Each path is a new rotation, seen through one point. The rows after it are directions, each followed by how far the rotation turns it, in degrees a step (0 if it stays put).
Each turn is a multiple of 5 degrees from 10 to 175, or 0.
Each row of a path follows its step; steps can be skipped.

step 0: .43; .11; .02; -.01; -.14; -.03; -.05; .06; -.16; .23; -.14; .02; -.06; .14; .11; -.11; .25; -.08; .15; -.06; .08; -.22; -.01; .10; -.13; .02; .03; .29; .44; .31; -.20; -.18; .26; .01; -.13; -.02; .08; .02; .14
step 2: -.06; -.11; -.12; -.45; .15; -.10; -.10; -.03; -.12; .03; .04; .19; .10; -.10; .00; .32; .01; .08; .06; -.27; -.33; .20; -.02; -.05; -.11; .16; .06; .26; .08; -.01; .09; -.02; .08; -.13; -.08; -.07; .16; .22; .41
step 3: .14; -.04; -.06; -.04; -.23; .13; -.02; -.03; -.06; -.11; .23; .02; -.36; .21; .01; .20; -.05; -.11; .13; -.28; -.24; -.38; -.20; .31; .08; .16; -.20; .12; .24; .06; .06; .09; .01; .14; .14; .15; -.17; -.05; .02
step 6: .01; .20; .01; -.19; -.04; .04; .00; -.60; .18; .00; -.19; .14; .11; .06; -.03; .22; -.16; .11; .06; -.11; -.13; -.10; -.08; .30; .00; .39; -.14; -.04; .03; -.08; .12; -.01; .10; -.10; .04; -.12; .01; .03; .29
step 9: .03; .12; -.13; -.26; .39; -.18; -.04; -.14; .14; .13; .06; .11; -.13; -.27; -.07; -.06; -.22; -.16; .12; -.22; .07; .03; -.18; -.15; -.03; .15; -.03; -.11; -.11; .18; -.14; .11; .17; -.09; .19; -.08; -.32; -.03; .36
step 10: -.10; .13; .21; .01; .06; .04; -.07; -.32; .33; -.01; -.10; .14; -.27; -.07; -.07; .20; -.01; -.20; .13; -.21; -.03; -.04; -.14; .25; .17; .05; .07; .32; .18; .10; .14; -.30; -.06; -.28; .19; .20; .11; -.08; -.12
step 13: .19; .12; .19; -.33; .29; -.09; -.04; -.10; .01; .38; -.27; -.06; -.17; -.26; .08; .33; .02; -.04; -.08; -.03; -.07; -.16; -.18; .01; -.02; .05; .03; .06; .18; -.11; -.02; -.01; -.13; .11; .22; .11; .09; .15; .35
step 15: -.05; .04; .01; -.29; .02; .24; -.17; .01; -.39; .15; .16; .00; .04; .07; -.25; .12; .00; -.06; -.07; -.23; .10; -.43; -.03; -.07; .06; -.02; .26; .28; .15; .03; .11; -.02; .33; .08; -.13; -.04; -.12; .09; -.18
step 19: .19; .35; -.14; -.07; -.21; -.08; -.23; -.14; .10; -.11; .22; -.25; .30; -.03; .15; .06; .02; -.11; -.02; -.11; .07; -.32; -.02; -.05; .14; .08; -.12; .11; .13; .15; .04; .04; .37; .18; -.01; .06; -.22; .29; -.02
step 20: .07; .22; -.18; -.41; .10; .04; -.03; -.11; .05; -.19; -.13; .14; .15; -.27; -.32; .26; -.32; -.04; .16; .10; -.31; .11; -.14; -.20; -.04; .15; .00; .09; .00; -.01; .06; .16; .06; -.01; .18; -.14; .15; .07; .10
Directions:
.02; .08; .04; -.03; .01; .09; -.10; -.04; .02; .02; .05; -.02; -.06; .04; -.03; .02; -.03; .05; .02; -.04; .01; -.04; -.03; .00; .10; -.06; -.05; -.07; -.04; .00; .10; -.01; -.02; .07; -.04; .05; .12; -.03; -.11 => 155
.01; .01; -.06; -.03; .10; .06; .00; -.04; -.06; .07; -.10; .02; -.01; .03; .01; -.07; .00; .07; .01; .00; -.09; .05; -.03; -.08; -.10; .01; .08; -.03; .00; .07; -.04; .03; .06; .07; .01; -.02; .10; -.04; .05 => 160
.04; -.08; -.01; .02; .01; .11; .09; -.05; .03; -.05; .01; .01; .01; -.01; .10; -.04; -.10; -.03; .03; .03; .07; -.01; -.09; .04; -.01; -.03; -.08; -.09; .06; .03; .02; .02; .07; .05; -.02; -.06; -.01; .08; .03 => 135
.04; -.07; .07; -.02; .08; .06; .00; .02; .07; .05; .00; -.03; .00; .06; .07; .01; .00; -.03; .01; .08; -.06; .06; .02; -.05; .07; -.06; .09; .12; .07; -.01; .10; .03; -.02; -.03; -.06; .05; -.03; .04; .02 => 135
-.01; .11; -.06; .06; .02; -.02; .01; -.12; .04; -.09; .01; .05; .02; -.05; .03; -.08; -.07; .06; .00; .05; -.06; .03; -.01; -.04; .05; .06; -.03; .07; -.03; .01; .01; .03; -.06; .04; -.04; .01; -.12; -.06; -.04 => 25
.01; .07; -.04; .00; .03; .01; .03; .11; -.01; -.02; .00; .08; .01; -.08; .10; .10; -.08; .05; .03; -.04; .05; .00; .05; .03; -.04; .00; .07; .02; .11; .07; .00; .04; -.01; -.06; -.02; .00; .04; -.04; -.12 => 145
-.04; .06; -.02; .02; -.04; -.04; .11; .00; -.09; .00; -.03; -.07; .02; .04; -.03; -.02; .06; -.02; .10; -.03; .06; -.02; .03; -.11; .05; -.06; .07; -.05; .04; .03; .03; -.03; .06; .06; -.10; .01; -.08; .05; -.06 => 100
